Each row has a name. Each question is about the rows just above it. Places in a row count from 1.

[ 1.26 -2.36  0.32  2.43 -0.32 -2.53 -5.18 -2.32 -3.95 -5.78 -0.78 -0.08
  8.93  3.88] -> C
[ 1.26 -2.36  0.32  2.43 -0.32 -2.53 -5.18 -2.32 -3.95 -5.78 -1.28  0.40
 -0.08  4.24] -> X
[ 1.26 -2.36  0.32  2.43 -0.32 -2.53 -5.18 -4.54 -3.95 -5.78 -1.28  0.40
 -0.08  4.24] -> U
[ 1.26 -2.36  0.32  2.43 -0.32 -2.53 -5.18 -2.32 -3.95 -5.78 -1.28 -0.08
  8.93  3.88] -> T
[ 2.01  0.89  0.33  1.70 -0.29 -1.60  0.06  0.29 -0.92  1.19 -1.65 -1.21
 -0.70  0.38] -> F
Table of tags by key:
[-1.21] -> q756
[-1.20] -> q534
[-1.22] -> q265
[-0.08] -> q348
[-0.93] -> q72
[-0.92] -> q302
The tag of F, keyed by place 12:  q756
Whose row is [ 1.26 -2.36  0.32  2.43 -0.32 -2.53 -5.18 -2.32 -3.95 -5.78 -0.78 -0.08
  8.93  3.88]?  C
Which row holds [ 2.01  0.89  0.33  1.70 -0.29 -1.60  0.06  0.29 -0.92  1.19 -1.65 -1.21
 -0.70  0.38]?  F
[ 1.26 -2.36  0.32  2.43 -0.32 -2.53 -5.18 -4.54 -3.95 -5.78 -1.28  0.40
 -0.08  4.24] is in which row?  U

[ 6.71 -5.88  3.23 -3.59  2.85 -2.55 -5.32  0.86 -5.30  7.23 -1.55 -4.93
  6.78  4.63  4.49  5.22  6.78  5.91 -6.99 -4.44  0.10 -1.89  0.79]  K
[ 6.71 -5.88  3.23 -3.59  2.85 -2.55 -5.32  0.86 -5.30  7.23 -1.55 -4.93
  6.78  4.63  4.49  5.22  6.78  5.91 -6.99 -4.44  0.10 -1.89  5.29]  J
[ 5.07  0.11  6.99 -0.63  1.25 -3.89  0.18 -3.43 -5.13 -1.10  6.19  0.03
  4.92 -6.28 -2.33  3.17 -1.47  4.43 -5.01  6.99 -4.62  4.79  7.12]  H
[-5.54  2.11  4.37  4.71  4.73 -6.64  5.31  3.53 -6.19  1.00  1.75 -7.02
 -3.09 -7.09  4.88  2.53  7.00 -5.55  4.12  1.53 -1.74 -0.38  4.10]  S
[ 2.46 -4.96 -2.20 -1.14 -0.38 -2.51 -6.35  5.99 -3.46 -4.47 -5.62 -7.25
 -3.14 -5.77  0.14  0.22  3.63 -6.94 -5.60 -0.49 -0.05 -2.92 -6.40]  A
[ 4.25  0.55 -4.27 -0.09 -3.33 -3.26 -0.01  0.16 -3.23  3.01  4.63 -3.16
 -6.20 -3.22  3.36  1.57 -1.27  6.20 -4.99 -6.41 -3.49 -4.55  0.49]  Q
[ 2.94 -2.51 -7.03 -1.35  4.84  4.60 -5.11 -0.28 -3.21 -5.93 -2.91  5.09
  3.24 -6.81  5.70 -3.26 -3.69 -7.21 -5.36  1.49  0.89  5.44  1.56]  N
Table of tags by key:
[-0.63] -> q119
[-0.28] -> q344
[-3.43] -> q679
[0.16] -> q165
[0.86] -> q967
The tag of H, keyed by place 8:  q679
Whose row is [ 6.71 -5.88  3.23 -3.59  2.85 -2.55 -5.32  0.86 -5.30  7.23 -1.55 -4.93
  6.78  4.63  4.49  5.22  6.78  5.91 -6.99 -4.44  0.10 -1.89  0.79]?  K
Where do [ 5.07  0.11  6.99 -0.63  1.25 -3.89  0.18 -3.43 -5.13 -1.10  6.19  0.03
  4.92 -6.28 -2.33  3.17 -1.47  4.43 -5.01  6.99 -4.62  4.79  7.12] appear?  H

[ 0.80  1.65  8.55 -5.67 -1.86] = W
[-7.17  1.16 -2.08 -0.90 -3.41] = V
[ 1.01  0.86  7.98 -4.13 -0.53] = M
[-5.18  0.86  7.98 -4.13 -0.53] = Z
[-5.28  1.64 -2.24 -0.90 -3.10] = B
[-1.13  2.29 -3.60 -0.02 -2.10] = R
[-7.17  1.16 -2.08  0.36 -3.41] = E
[-0.61  0.00  8.35 -4.68 -0.18] = Y
key -> tag
[-0.53] -> q909
[0.00] -> q484
[0.86] -> q417
[-0.01] -> q343
[0.85] -> q647
Join Z by its entry at place 2:  q417
Where do [-5.18  0.86  7.98 -4.13 -0.53] appear?  Z
Whose row is [-1.13  2.29 -3.60 -0.02 -2.10]?  R
Whose row is [-5.28  1.64 -2.24 -0.90 -3.10]?  B

[0.42 4.69 3.48 1.51] -> migi
[-4.28  1.20 -3.78  3.16] -> Lasez
[ 5.27 -6.43  6.12 -3.10] -> Gigip
[ 5.27 -6.43 -3.78 -3.10] -> Gefa
[-4.28  1.20 -3.78 -8.20] -> Veka
Table of tags by key:
[0.42] -> q68
[-6.43] -> q118
[1.51] -> q139
[4.69] -> q824
Look up the entry of migi at place 2 in the table:  q824
Whose row is [ 5.27 -6.43  6.12 -3.10]?  Gigip

[-2.25  1.27  1.89  0.47  2.06 -1.19 -1.31  2.23  1.82] : L
[-4.50  3.93 -6.52 -7.84 -7.98 -6.25  1.28 -3.47  4.12] : D
[ 6.31  1.21  0.38 -2.12 -0.63 -0.94  4.16  3.17  1.34] : G
Table of tags by key:
[0.47] -> q448
[6.31] -> q663
[-2.12] -> q181
Join G by its entry at place 4:  q181
Whose row is [-4.50  3.93 -6.52 -7.84 -7.98 -6.25  1.28 -3.47  4.12]?  D
Whose row is [-2.25  1.27  1.89  0.47  2.06 -1.19 -1.31  2.23  1.82]?  L

